Rows are one point carried round by a steady rotation, each followed by how many ticks it has turned.
The counts run from 0 to 521.
[  1.8  -4.0  12.1 -30.2  -7.8   5.6  12.7 -15.5 -14.7  14.0   9.2  -0.5
 -12.7  -5.7 -36.4 -32.4  20.4  22.0  -9.2  -0.8 -21.3   7.0  29.7  -1.3
 -14.2   6.3  -3.3   8.3   8.9  -8.7 -20.3 -14.3 -17.5  20.2   7.2  -5.9
  -3.7]  20
[-20.3  -2.4  17.7 -16.5   3.3  29.3  -7.4 -22.6  -4.7  10.3  -9.5 -16.8
 -34.7  -1.7 -12.2 -13.3  22.7  -0.1  -2.5   3.1  20.5 -10.4   3.7  11.7
 -19.6  -4.9  12.2   1.0   9.6 -12.5  -7.7  19.7  -6.5  36.3   5.1  -1.5
   9.1]  51
[-24.1  -8.4 -10.9   1.6  21.0  19.6  -3.5   8.7  29.5  -2.6   6.1  -4.4
 -19.3  -7.6  40.4  -0.8   4.6 -26.7   2.2  -3.2  19.9   7.1  -4.7   0.0
  12.3   9.0   6.3 -30.8   3.7 -17.2   7.3  24.5  -0.3  -9.6  -6.7  -0.3
  10.4]  258
[ -5.6 -15.1  -6.7 -17.2  -9.3  10.7  -8.4 -17.1 -22.1   4.3  -9.0   9.6
 -23.4   8.7  13.2  14.7   0.2   3.0   4.9  -2.1  19.0 -10.5 -18.7  28.8
  -6.3  10.5  34.8  29.8   0.2 -21.6  -9.1  -7.8  -5.3  19.2  -7.9  -0.9
  33.0]  54
[ -9.4  12.8 -10.0  10.5  -0.1  -3.4 -25.4   8.4 -14.8 -22.5   9.4   7.6
 -28.3  -2.7  21.0   8.7 -23.4 -14.8  16.7 -15.0  -6.0 -20.0 -33.9   6.0
   1.9 -10.7  14.3   5.0   5.8 -13.2 -30.9   7.7   4.1 -27.1 -10.5  20.1
  23.8]  65
[-15.9   6.0  23.7 -18.4 -16.0  -1.5  -0.7  13.8   7.7  -4.4  -4.9  21.1
  29.3  35.8 -25.9  -9.1 -13.7   6.4  -7.6   7.2 -18.7  23.1  -1.5  21.6
  13.7 -12.6 -22.2  16.1  -1.7  -1.0  -3.8  27.5  -6.5   1.0  15.4   7.4
  -2.1]  93
[-18.2  -9.9   1.0  10.8 -25.4 -32.5 -16.1  12.1  10.9  -1.6  -9.4   1.3
  -3.4   3.9  12.7  16.8 -14.0   5.5   1.5  19.6  13.5  -3.9 -35.8  26.0
  15.9 -14.1   7.1  13.0  -9.3   9.2  12.3  -5.3  21.4  -0.1  -5.3   2.0
   9.9]  278
[  8.0  16.8  20.8  -5.6 -21.1 -44.6 -17.5  10.5 -20.2  -0.5  -7.2  15.0
  -2.0 -17.6 -27.7 -22.0   0.0  13.0 -17.5  -3.7  -5.1  -4.7   9.6 -14.9
  13.2   0.0  -6.2  28.3  19.2  -7.8 -12.3  -5.3  -6.4 -23.6   6.0   8.6
   5.1]  405
[-24.2   1.0  12.4  20.0   2.3  -6.0 -22.7   2.3  34.4   1.7   7.2 -20.3
 -12.0 -10.7  15.2 -18.2 -19.9 -18.8  -4.2  -9.6   8.5 -13.1  -5.5  -0.3
   7.1   3.0 -15.6 -41.5  10.2  -8.9  -0.4  16.7  13.1 -12.2 -11.3   9.7
 -22.7]  480
[-14.0  -3.4  17.3  -5.9 -20.6 -16.1  -4.5  11.4   2.4   5.9 -15.6   9.3
  24.1  16.4  15.7   7.6  -6.5  -3.9 -14.2  13.4  11.4  23.8  -0.9  26.6
  24.4  -6.6 -13.8  12.7   4.7 -19.8  34.6  20.9 -15.7  -1.2  12.4  -5.1
  16.8]  185
[ -0.2 -33.9  -9.7  -1.1 -10.7 -41.5  23.9 -15.8 -17.0   7.4  16.6 -22.6
   6.7 -14.3   7.6   8.2   9.6  10.9  -7.8  20.6  10.2  12.7   5.9   7.0
  15.2  -6.0   7.7  -3.6  -4.2  16.3  28.7 -22.6  14.1  -4.1  -3.6  -5.2
  -6.3]  209
[  5.5 -16.6 -28.6 -23.6  10.4  33.4  26.2 -16.9 -10.9   1.6  15.6   8.6
  -3.8  13.1   6.0  -1.5   5.9   6.1   3.0  -3.7 -16.0  14.3  22.5   5.1
 -10.4  22.5  17.9  -5.5  -6.0 -10.2  -5.6 -20.4 -27.5  18.3 -10.5  -5.5
   3.7]  234
[-25.8 -19.6   4.6   1.8   0.8 -25.1  -8.6 -11.6  12.6  16.6   8.6 -25.6
 -28.9 -16.7  23.0  13.9  -2.1  -5.1   1.7   0.5  26.9 -22.4 -17.0  28.5
   0.4   1.5   4.5 -22.8  17.3  -1.1  10.3  -1.8  21.8   4.0  -8.6  -0.8
  -0.2]  270
[ 11.6  -7.3 -22.6  26.2  13.6  13.8   6.8  -7.3   8.2   5.3   1.6 -17.8
  -5.8 -10.6  35.1  41.4  -2.0 -13.0  13.8  -4.3  19.4 -16.1 -10.1   4.8
  -7.2   6.9  14.6 -26.8  -7.2  13.7  18.6  -6.4  11.1   4.6  -8.0  -7.8
  -2.5]  358
[-21.3  -4.0   8.3 -15.9  -1.6   0.7  19.6   4.9  27.3   3.1  -7.8   8.1
   1.7  -6.4 -12.8 -28.8  41.9  28.8 -15.4  30.9   2.9  24.7  10.6  -3.9
   7.6  -3.2  -6.8   8.2 -12.1  15.7   9.5  -3.3   6.7  15.6  10.5  -9.7
   2.1]  25
[  8.7  -9.8  -0.5   3.8  15.6  -6.8   3.4   1.6  29.2  23.7 -18.1   2.6
   1.0  -8.2  -5.0   9.7  37.5  21.0  -3.8  24.1  26.8  -8.1   4.4 -13.5
  -8.6   4.4  12.3   8.9 -15.4  25.6  12.7 -11.5  28.5  22.0  15.5 -10.1
  -4.1]  335
[-14.2  -3.7  -5.4  20.8   1.7  -6.7 -27.3  -2.6  15.2   5.6  -1.4 -11.8
 -33.2 -21.4  21.2  -3.7  -0.7  -8.9   5.8 -16.6  16.4 -34.1 -13.9  -7.4
 -13.9   8.2  10.6 -30.6  17.8  -9.2 -17.4 -11.6  10.7  -2.7 -19.6   3.8
  -9.4]  263
[  4.1  10.2   3.0 -15.5  -2.3  10.4  -3.0  -3.4 -39.7 -27.1  -4.3   8.2
 -24.3 -19.0 -22.0 -24.4  25.0  11.5  -2.8   3.6 -10.5   0.7   5.0 -15.3
  -9.7 -15.5  11.8  27.4  -2.3   0.8 -23.6  -0.2  -6.0   3.1  -0.5   8.3
  23.9]  436
[  4.6   1.7   7.3   3.9  15.2  43.1  19.8 -20.9  -1.1   5.3 -20.3 -13.2
  -1.1   3.1 -10.7  13.4  27.8  -2.2   4.4   8.7   9.2  -0.2  12.2   8.5
 -24.5  -6.2   3.4  -9.0  -7.5  17.9  17.2  10.6   0.7  43.5  13.2 -15.1
  -4.0]  143
[ -3.2  -2.6  19.1 -22.1  -2.8  -1.7  -0.7 -11.0 -13.2  21.6   4.4 -11.1
   3.0   0.5   9.8  13.8  -2.3 -10.3 -12.5 -15.2  14.6  -3.2   2.8  33.7
   1.5  20.3 -15.8  -4.7  27.5 -27.3   8.0  10.5 -25.9  12.9   8.9  -9.4
  20.2]  177
[-12.1  12.3   2.0   0.7   0.2  -8.6  -6.0  12.1  15.7  -4.4   5.5   5.4
 -33.2 -42.3  -3.2 -11.5  34.9  20.0   0.6   3.3   5.4  -9.9 -11.8  -1.6
 -15.7  15.4  -1.4  11.0  14.0  13.3 -24.9 -28.9   5.6   4.9  -7.6  -8.4
  14.6]  244
[ -9.6 -11.1   4.7 -11.2   5.3 -31.1  11.0   8.2   1.4  -2.1  12.4   0.7
  18.8  -9.9  18.7  -7.3   4.7  -3.8 -28.9  15.9   7.3  25.0  15.9  -2.7
  41.4   0.3 -10.0   4.9   0.9 -10.7  20.8  16.9   6.0 -28.8  10.3  -2.5
   8.2]  407
[ -9.3  -7.8 -12.3   1.7  -3.7   1.6  19.8  -1.9   6.3 -10.9 -15.0  -2.0
  -1.4 -12.4   4.2   1.6  35.1  20.1  -3.5  40.3   4.1  20.6   3.9  -4.3
   9.0 -21.5  11.4  10.6 -23.0  24.0  22.5  -0.1  14.3  11.8   3.2  -9.2
  12.3]  434
[ 17.3  -1.9  15.4 -18.7 -10.7 -16.8  -8.0 -10.0 -26.4  22.7  20.2  -5.9
   7.6  -2.0  -6.1   4.5 -17.1   2.4  -7.8 -27.8 -12.4 -12.7  10.3  15.9
   0.2  27.5 -10.4  -2.9  28.9 -23.0  -4.2 -17.1 -28.8  -0.9   0.6  -1.6
   0.2]  394
[ -7.3   7.6 -20.7  -1.2   1.3   4.6 -13.5  21.6  11.4 -10.0   1.3  27.6
 -29.5 -14.1  30.5   1.3  -0.8   4.3   4.1  -5.1   7.5  -6.7 -18.2  -5.0
   9.8  19.3  19.8  17.0   2.6 -14.2 -25.5 -15.8  -4.2 -21.8 -17.5   6.8
  29.2]  252
[ -9.9   0.2  18.6   2.0 -22.5 -28.7 -30.9  -5.5 -15.6   2.4  -2.8  -9.5
 -31.0 -10.9  -7.5   0.8 -11.0   1.2   3.1  -5.2  13.1 -32.9 -30.2  20.0
  -5.7  -7.7   7.6  12.8  22.9  -1.4 -26.9  -1.8  13.4   3.2  -4.9   6.1
   7.7]  275
[ -5.5   4.0 -24.0  -2.0  -2.2  -7.2   0.3  22.5  25.7  -5.5  -6.4  30.5
  -3.5 -10.3  10.1  -5.0  19.4  23.4  -6.6  21.5   0.7  10.6  -5.3 -16.9
   9.0   9.3  20.7  21.8 -17.8  12.3  -2.3 -27.0  11.9 -12.2  -9.2  -2.5
   6.3]  30
[ 16.4 -11.8 -35.3  -5.2   8.1   8.1  12.5  -7.0 -16.2  -3.9  28.2   2.2
 -20.8 -22.2  11.1  -2.3   5.8   6.3   7.0 -14.7 -16.1  -7.8   3.5 -16.4
 -15.9  22.7  18.6 -12.0   1.1   2.9 -25.4 -38.1 -12.0  -2.0 -18.8  -4.5
  -1.4]  233
[ 33.2  -0.7  -6.2 -12.3   8.5  17.9  -2.6  -8.4  -2.5  23.7 -13.4  23.9
   9.7  19.1 -29.2  -8.4   7.0  12.4  -4.1  -8.6   2.6  -7.6  22.2 -19.4
 -17.8  20.3  22.5   9.8  -2.0   0.7 -16.0 -17.4  -7.2  26.4   9.2   4.9
 -25.9]  329
[-14.3   3.7  13.6   4.3   3.5  35.0 -18.7  -6.1 -10.0 -24.7   0.0  -7.8
 -12.2  14.5  -2.5  -9.4 -22.1 -23.7  10.2 -14.8 -10.8  -2.8  -4.7  15.8
  -7.6 -16.6 -13.0 -23.2   9.0 -13.9 -20.1  38.7 -10.1   6.4   3.2  15.8
  -5.8]  70
[ -4.7 -10.1  -0.9 -32.2  -7.2  10.9  19.3   0.8  -2.8   8.1   0.0  23.7
   6.5  13.6 -11.0 -11.9  19.8  24.2 -13.6  17.0 -10.3  26.8  18.3   5.5
   7.1  11.5   7.6  29.3  -7.1  -8.9   0.1 -13.1 -20.6  19.2   5.7  -8.0
  14.1]  24
[  1.9 -20.3 -16.5  22.4  -4.2  -7.5   5.5   3.8  16.4   0.0  -6.5   2.8
  20.8   2.2  13.9 -10.2  -2.6  -4.9 -11.3  18.4   2.0  18.6  22.2 -35.6
  23.3  -6.8  10.6  -9.5 -23.6   2.7  31.5   4.7   5.8 -14.8  -3.1   3.6
 -25.3]  415
[-19.7  -4.0  -1.1  17.9 -14.9  -3.2 -10.4  11.0  17.2 -15.2  -8.0  -2.9
  14.5  22.3  13.3  12.0 -21.2  -6.7   5.4  21.0  -1.2  14.7 -17.4   8.8
  23.0 -29.6  -9.8 -13.9 -18.3  12.6  18.0  23.2  18.6 -12.1  -0.2   8.1
 -12.8]  285
